Each row is where one point has got to under a steady rotation. How many steps took it there?
The counts run from 0 to 656.
[123 101 147 115 109 121 139 124 124 180 110 140  86 115 165 108 156 133
 161 115 123 175 163 114 127 159 121  88 100  69 136 160] -> 548
[104  68 132 167 136 118 153 119  67 160 145 173  87 122 161 139 119 133
 124 129 108 139 120 103 129 103 102 102 125 125 161 158] -> 399
[134 129  91 131 108 161 138 144 145 146 107 152 151 108 101 155 116  60
 118 105 127 116  63 122  87 104 144 167 114 110  97 139] -> 322
[120 111 164 129 103 177 172 123 123 114 103 144 157  88 164 161 113 114
 148 106 140 167 135 129 110 152 128 199 116  99 112 134] -> 153
[141 118 107 138 141 148 134 170 101  99 132 163 196 104 115 148 141 102
  83 158 114  81  90 113 128  93 108 118 116 138 115 126] -> 81
[127 114 142 152  90 166 148 123 133 132  78 141 150  92 159 142 117 115
 160 102 142 156 162 125 131 161 124 190 123  84 103 132] -> 152
[177 124 120 130 109 124 158 172 125 155 143 186 151 145  95 164 137 142
 108 125  77  75 105 140 117 107 110  78 137 109 134 133] -> 294
[107 168 137 114 145  98 164  82 142 149 152  87 111 156 107 184 131 142
  75 121 128 138 117 158 113 104 123 147 130 137 132 108] -> 314
[142 148  99 147 139 109 161 155 155 120 162 149 164 118 115 159 129 144
 101 107 108  52 100 109 135  68 110 118 135 159 101 109] -> 292
[156  93 156 117 126 161 121 146 144 162  98 135 143 125 137 129 181 177
 102 134  71 119 148 150 110 172  97 101 108  89 126 123] -> 86
[177 124 150 138 131 131 154 135 147 147  91 169 143 142 135 144 133 141
  99 161 128 113 135 165  81 146 138 138 120  96 162  61] -> 631
[137 134 107 105 127 142 138 109  72 119 113 150 106  81 128 147 104 121
 109  78 108 165 180 116 108 141 153 148 119  88 120 119] -> 4
[ 79 118 114 163 150 120 159  89  89 117 149 122 135 122 146 169 129 124
  65 146 146 141 124 133 137  98 110 162 122 171 136 109] -> 250
[150 134  99 118 173 135 137 181 111 128 140 174 164  80 100 129 159  82
  79 142 130 118  95 103 108  97 119 102 128 138 111 123] -> 386
[121 146 158 122 125 152 181 143 134 161 142 180 128 103 130 134 188 144
  93 156 133 171 153 178 102 123 111 126 128 124 123 137] -> 272
[ 78 127 145  87  83 153 125  96  76  94 139 123 148 123 144 142 138 155
  99 102 139 119 113 132 125 160 127 162  64 121 123 133] -> 404
[ 85 118  95 129 127 120 129 141 120 139 139 124 126  99 132 115 134 102
 108 105 141  87  57  79 122  81 118 141  99 145  88 135] -> 228
[132 146  85 102 121 106  98 114  78 125 123 116 141 120 121 126 137 142
  91  76 121 100 139 103 130 143 157 102  60 115 109 120] -> 560
[ 77 134  79 132 139 138 160  84 127 103 131  82 111 118 148 137 132  90
 130 118 107 126 210 127 163  98 140 104 125 116 114 106] -> 278
[152 107 126 131 168 159 169 147 123 108 101 171 126 124 167 122 140 161
 113 142  78  97 183 127 119 120 132 127 143 128 139  61] -> 118
[113 130 153 113  99 125 153 120 167 167 123 125 120 187 121 159 138 137
 122 152 110  95  61 158  88 125 120 147 128 117 158 115] -> 472
[ 77 124 148 120 143 122 184  83 107 103 156 123 138 111 153 130 121  90
 130 164 180 160 118 115 140 115 122 136  90 138 137 124] -> 553
[131 133  96 131 125 146 139 160 157 164 111 148 145  94 118 136 139  98
 111 107 138 117  49 125  65 101 135 176 120 119  91 138] -> 323
[163 136 157 106 161 132 178 162 151 112  96 141 131 122 153  96 126 158
 124 121  96  95 148 110 104 145 140 158 152 101 121  63] -> 328
[ 90 108 125 144 149 122 136  74 121  99 107  62 130 122 174 138 107  96
 118 115 160 152 138 107 138 139 126 168  91 120 124  96] -> 37
[148  80 143 137  94 158 133 165 110 119  80 155 159  66 155 132 115 102
 145 106 135 150 131  91 118 157 103 166 110  80 113 146] -> 362
[112 164 133 102 163 107 180 134 150  98 155 116 160 143 124 151 124 126
 107  96 119  85  79 103 126  84 136 162 121 156 107  98] -> 501
[ 88 117  78 144 103 145 162  81 105 136 149 127 124 120 112 174 120  68
 137 127 129 144 155 114 160  77 129 102 120 118 114 172] -> 280
[108 114 141 140 108 132 148  94 149 176  98 106  84 143 152 137 133 169
 128  88  80 155 163 145 110 147 128 154 131  84 119 141] -> 642
[ 95 128 141 146  95 134 177 126 133 160 157 130 130 101 140 157 169 148
 124  77 109 153 156 132 142  94  88 111 134 130  81 183] -> 124
[114 135 104 115  68 151 132 105  88 111 120 120 151 140 100 196 104 116
 122  95  98  94 122 121 145 130 131 141 105  94 104 166] -> 467
[ 98 110  91 151 152 131 168 101 120 142 146 111  84 106 115 179 107  69
 129 107 103 157 130 134 116  71 116 139 142 127 123 151] -> 491
[158 124 169  90 143 119 158 169 140 137 122 161 126 126 154 106 148 172
 116 130 122 113  82 148  79 145  97 126 105 117 157  79] -> 22
[120 131 122 162 120 101 140 101  51 153 138 157 116 167 113 164 103 155
  69 139 108  91 150 102 145 121 131 116 121 118 163 136] -> 253
[127 106 111 130  88 134 130 166 126 135  71 169 126 119 151 100 124 100
 145 173 121  64 147  93 154 125 121 121 132  87 134  99] -> 266
[105 151 184 129 138  99 211 112 108 131 151 148 114 143 136 162  97 142
 111 133 117 146 144 119 147 108 112 162 163 129 151 130] -> 157
[106 114 137 100 171 150 152 149 186 135 127  84 173 151 119 131 155 106
  87 156 100 115  71 109 114 107 114 145 128 140 114 119] -> 50
